(in the rows, 128 means zero)
One turn moves every row onto another: examples first, then more rows asked:
Z_203: [139 130 144 111 104 110 133 134 148 126 150 115 141 146 114  86 156 129
  88 105 128]
Z_396: [149  85 133 105 146 133 120 129 147 139 137 117 139 144 110 120 144 103
 102  96 115]
Z_643: [143 121 136 104 152  84 115  92 137 125 155 136 127 129 130 124 126 110
 103  95 149]
Z_225: [146 124 110 140 129 128 121 144 132  98 140 130 126 132 119 107 138 132
 140  66 118]
Z_155: [120 112 135 108 127 103 139 123 118 136 129 109 138 150 133 131 129 100
  81  73 145]
Z_807: [126 116 155  89 136  85 106 115 141 104 121 125 127 139 139 104 132 115
 122 112 143]
Z_525: [139 110 131  89 154  80 148 114 144 122 114 115 134 150 112 107 133 115
 101 113 135]
Z_950: [126 125 125 105 123 107 132 107 145 147 110 117 116 133 139 114 126 155
  95 105 131]
Z_371: [117 111 134 105 125 104 142 122 117 135 131 109 139 150 134 134 130 100
  82  76 145]
Z_629: [158 129 110 120 134 147 148 152 121  94 132 113 115 127 122 130 143 132
 138  90 136]
Z_22: [148 121 114 135 134 110 111 134 130  88 145 114 114 121 122  98 134 127
 128  69 108]
Z_472: [144 122 161  92 150 110 110 135 132 140 149 142 136 149 115 127 125 127
 123 103 137]
Z_481: [117 116 128  98 119  97 162 140 132 148 144 122 112 120 153 120 135 127
 112 118 122]
Z_115: [157 122 103 118 129 141 156 142 124  90 135 102 106 118 119 127 140 132
 133  99 137]
Z_490: [136 111 131 110 126  95 154 150 139 151 130 121 105 123 151 110 127 126
 104 110 118]
Z_205: [121 112 135 106 129 105 143 125 117 135 128 108 137 150 134 134 130 100
  81  76 148]
Z_720: [141 116 157  86 140  92 114 124 140 104 111 116 119 138 138 111 130 114
 116 119 149]
Z_838: [161 130 110 110 138 132 145 144 116  84 137  94 101 116 125 127 140 128
 126  98 130]
Z_247: [138 126 114 134 136 130 119 131 124  96 138 118 106 125 130  89 129 124
 133  71 108]
Z_432: [149 132 112 112 140 148 147 138 112  92 133 101  95 121 133 113 134 125
 130  96 127]
Z_862: [150 131 145 105 108 119 145 140 145 125 144 106 133 144 114  95 157 129
  84 115 137]
Z_707: [122  90 130  93 136 131 121 115 142 136 156 123 152 141 114 124 150 102
 112 102 114]
Z_770: [114 122 100 115 114 126 142 120 124  88 165 121 128 118 122 120 145 132
 147  90 125]
Z_311: [125 119 154  77 134  93 120 116 134 102 122 119 126 137 141 117 135 115
 122 124 152]
Z_779: [162 121 137 103 160  94 125 103 136 127 142 127 116 130 129 130 124 110
  96 102 156]
Z_25: [110 134 109 110 117 134 142 123 122  95 172 115 135 124 128 121 144 128
 146  87 130]
Z_503: [116 131 107 104 121 119 134 120 114  80 169 111 126 116 129 122 148 127
 142  92 120]
Z_425: [160 131 112 116 133 150 154 149 124  98 137  95 109 125 123 127 135 128
 128  95 142]
Z_89: [114 127 124 102 117 105 132 100 143 146 119 121 121 132 140 116 128 156
  99 105 129]
Z_71: [145 123 115 142 129 125 115 139 140 103 145 117 122 130 121  95 127 126
 133  62 117]
Z_433: [127 113 129  80 149  82 154 108 140 120 123 115 139 148 112 114 137 115
 107 118 138]
Z_215: [141  92 129  85 143 143 138 126 137 136 144 110 139 139 114 136 151 103
 107 114 126]
Z_305: [148 114 107 142 126 120 123 135 139  94 139 120 116 123 114 100 131 131
 134  70 115]
Z_715: [131 134 143  99 100 115 145 130 141 123 156 112 142 144 116  98 160 129
  91 116 135]
Z_241: [116 111 131 112 119  87 146 138 139 150 144 131 116 124 152 106 130 126
 111 103 111]
Z_172: [119 133 106 115 120 136 141 133 120  91 159 129 135 126 125 127 149 132
 152  85 128]
Z_967: [124 110 130  89 149  75 143 107 144 121 124 123 142 150 112 104 135 115
 107 109 129]
Z_532: [121 128 124  97 121 110 141 104 141 145 114 115 117 131 140 121 130 156
  98 112 136]
Z_711: [137 125 160  84 147 113 116 131 127 137 154 142 138 148 118 134 128 127
 126 108 140]
Z_27: [129 123 108 145 130 122 119 142 136 100 143 117 117 130 115 101 124 126
 123  64 112]
Z_52: [100 133 103 114 119 133 144 129 120  92 166 114 127 125 123 126 138 126
 136  90 127]
Z_782: [149 130 105 121 136 144 153 153 123  97 133  96 103 126 118 129 130 126
 120  94 135]
Z_377: [109 135 109 109 126 138 137 118 111  90 160 117 115 120 137 109 141 124
 144  89 118]
Z_972: [143 125 134  90 152  95 131  93 129 123 156 128 124 126 131 138 131 110
 104 109 158]
Z_489: [149 124 160  86 151 116 118 137 129 139 146 138 132 148 117 134 128 128
 121 111 142]

Z_707 moves to Z_396
Z_225 moves to Z_629
Now these:
Z_205 moves to Z_371
Z_503 moves to Z_22
Z_972 moves to Z_643
Z_241 moves to Z_490
Z_489 moves to Z_711
Z_782 moves to Z_52
Z_311 moves to Z_807
Z_115 moves to Z_770
Z_71 moves to Z_425
Z_377 moves to Z_247
Z_862 moves to Z_715
Z_89 moves to Z_950
Z_967 moves to Z_525

One turn moves every row onto another: examples first, then more rows asked:
Z_157: [132 130 117 108 104 100 155 163 170 150 148 126  73 116 166 174 123 167
  71 103 112 132 148 113 169 109 165 141 177 113 168 115 131 110  98 128
 106  80 133 120  95 142 163 129 116  93 159 134 131 115 116 159  82 129
 130 127]
Z_639: [164 117 118 104 108 130 173 131 162 169 162 124  87  66 178 172 152 203
  82 101 133 147 141 117 155 128 141 122 184 107 157 103 104 115 116 127
 107 110 117 119 113 125 181 126 120 108 147 141 105 161 100 148  70 115
 117 138]
Z_909: [119 125 106 111  91 127  95 189 154 155 164 157  89 133 152 170 140 182
  70 129 152 138 108  99 134 177 140 127 166 117 145 117 126 108 122  90
 102  81 122 131 106 120 169 118 123 103 146 135 152 147 107 167 121 102
 143 152]
Z_160: [138 145 115 109  75 129 137 173 130 115 154 127  59  97 169 163 147 156
  80 108 151 137 120  87 161 150 145 128 160 125 150 110 119 106 125  77
 128  95 128 136 111 123 169 136 114  69 128 150 128 146 103 163 103 126
 100 117]
Z_581: [171 139 113  85  94 130  89 143 145 145 143 133  54 103 185 195 126 151
  84 125 141 143 137  99 146 135 156 153 140 123 144 105 124 130 133  75
  88 106 145 121 142 142 187 144 122 102 165 134 128 154 128 167  96 133
 155 139]
Z_985: [168 143 101  95 103 129  99 153 175 167 179 132  68  98 193 168 154 174
  57 111 133 126 130 126 152 145 115 143 165 100 153 104 155 124 135  99
 104  96 123 100  96 135 168 106 104  92 172 133 123 162 108 157  96 117
 116 150]
Z_427: [174 131 106  71 100 166 131 147 177 145 134 131  97  94 172 177 144 201
  65 120 157 142 119 108 140 134 118 142 178 104 139 112 106 142 113  89
 108  98 121 148 110  97 204 140 144 100 126 143 111 159  98 165 109 115
 143 150]
Z_728: [124 133 131  93 104 139 131 171 148 160 141 128  87 122 160 152  88 212
  70 118 170 141 127 109 137 134 144 117 183  82 145 118 161 132 136  91
 116  84 150 129 111 124 168 134 122 115 144 142 139 145 121 175  88 113
 144 170]
Z_437: [156 133  89  98  93 162 105 144 151 129 131 113  99  99 183 162 152 192
  80 111 149 118 153 142 111 144 118 140 148 122 158 142 109 144 133 100
 114 106 131 135 126 137 189 150 131 103 166 128 127 142 121 171 113 123
 152 129]
Z_673: [134 147 122  79  98 121 114 139 135 167 174 132  82 139 144 164 149 173
  89 109 162 151 126 114 140 144 167 126 153 124 170 114 113 134 133 129
 114  86 161 127  90 124 169 169 143 132 141 137 121 161 117 153  76 126
 111 114]
Z_242: [143 148  99  73  99 133 140 167 166 135 133 134 100 144 153 173 140 169
  51 134 133 142 139  96 130 137 146 155 175 119 156 131 138 113 106 103
 104  84 141 147 100 104 159 149 151  96 144 139 139 125 107 183 113 132
 144 154]
Z_901: [146 154 129 105 108 110 146 155 183 143 121 127  86 103 167 155 162 199
 102 106 131 124 158  98 127 123 139 101 156 103 158 111 134 115 130  83
 117  77 136 134  99 101 148 142 108 109 178 135 138 143 119 158 117 147
 115 121]
Z_596: [160 110 122 113 102 137 112 154 154 170 140 117  91  55 168 164 125 213
  93 101 123 142 129 113  92 138 148 126 190  94 155 131  96 119 121 117
 116 104 147 116 112 123 180 162 125 110 156 117 132 142 123 156  98 113
 127 118]
Z_832: [148 168 125 100 102 134 135 165 149 161 157 119  93  93 159 179 119 171
  30 122 122 164 113 116 171 136 146 113 177 117 165 111 118 128 160 106
 113  98 125 104 125 107 165 156 130 112 153 156 159 165 112 150  89 110
 117 128]
Z_345: [125 111 103 135 105 133 126 143 154 166 153 119  79 107 149 153 110 168
  73 115 131 162 123 103 130 117 172 141 189 133 187 124 115 122 119 116
 130  91 153  94  93 126 192 139 110 107 155 114 129 163 132 170 102 129
 129 135]
Z_280: [119 166 130 126 113 111 135 185 167 129 140 145  62 108 150 156 131 176
  79 113 131 156 149 137 136 140 146 117 187 141 156 107 107 119 121 116
 122  75 131 129 104 113 163 137 102 131 168 124 155 146 123 148  98  99
 131 139]
Z_452: [140 132  92 113  62 137 101 138 148 146 169 109  85 135 165 172 127 163
  74 128 145 138 136 117 129 128 135 146 149 156 155 139 119 111 112 107
 112  74 136 120  97 108 167 135 153 109 155 118 132 145 128 151 103 150
 128 138]
Z_759: [154 127 128  78  98 156  87 158 172 158 135 132  97 118 149 206 139 167
  83 109 159 131 134 128 114 119 120 121 170  97 178 108 141 116 124 122
 110 105 136  90 121 123 154 140 131 115 152 137 134 125 101 141  91 123
 134 125]
Z_397: [152 159 154 129  87 129 127 140 158 149 172 107  57  80 165 163 117 199
  87 121 126 131 153 122 135 148 118 116 182  83 156 103 116 126 134 124
  98  98 131 123 112 125 169 113 113 110 159 117 123 166 114 162  98 112
 142 166]
Z_488: [154 126 120  54 107 133  98 132 147 157 159 133  87 102 176 155  79 182
  95 102 111 143 126 107 157 132 147 126 169 140 158 105 129 123 111 109
 107 115 132 112 115 117 166 139 135 115 144 126 131 161 136 154  91 113
 121 165]
Z_63: [160 158  83 100  99 139 116 159 149 156 147 127  67 113 160 158 151 179
  94 111 165 185 140 111 152 126 155 137 194 119 119 101 117 116 121 104
 109  79 130 144 105 113 190 142 123 144 150 138 134 168 110 161 104 120
  88 158]
Z_277: [160 159 131 119 101 138 134 146 144 136 142 121  79  97 173 158 134 169
  68 122 124 151 140  80 136 125 137 135 172  58 160 106 111 140 133  98
 101  72 128 144 103 121 180 128 136 152 136 142 123 152 115 177 103 102
 128 100]
Z_811: [150 156 112 108  96 133 114 147 152 154 151 124  85 104 151 170 170 201
 113 102 147 139 142 109 143 136 134 121 152 107 150 110 113 130 135  96
  95  89 114 120 108 109 197 136 127 111 132 125 126 181  97 163 165 116
 136 163]
Z_608: [147 142 114  97  93 134 140 133 142 131 130 123  87 115 176 156 144 163
  85 110 130 124 132 108 124 132 147 126 153  97 131 117 148 123 152  94
  96 103 121  96  93 131 149 152 139 102 121 143 124 144  88 143 110  80
 138 153]
Z_456: [152 124 125 107  98 180 130 146 150 174 115 125  61 110 151 180  99 182
  79 103 144 142 129 114 116 140 165 114 168 106 187  82 121 131 129  86
 110  87 127 119  95 125 160 121 107 106 147 136 121 139 137 152  89 108
 132 112]
Z_539: [160 137  92  96 116 120 110 129 151 128 124 122  75 131 150 149 147 161
  88 111 152 166 148 110 131 138 126 133 167 118 169  93 118 107 100 116
 120 100 123 134 138 128 163 112 130  99 151 119 105 152 147 167  97 121
 111 111]
Z_285: [161 119 133  76 120 143 110 152 135 135 140 134 100  90 151 171 130 174
 108 137 160 128 147  97 138 140 174 123 180 112 183 116 102 136 123 107
 111 107 146 138  96 114 181 139 103 134 161 145 114 150 104 182 112 153
 114 124]
Z_154: [156 138 131  66  97 132 107 122 153 136 140 122  88  48 129 148 163 176
  63 101 127 151 148 117 100 134 141 116 154 123 150 110 144 124 116 101
 107  93 138 126 118 115 153 145 126 106 149 134 124 153 128 168 106 111
 118 124]

Z_160 moves to Z_832
Z_581 moves to Z_673
Now these:
Z_639 moves to Z_427
Z_63 moves to Z_728
Z_539 moves to Z_488
Z_280 moves to Z_397
Z_345 moves to Z_596

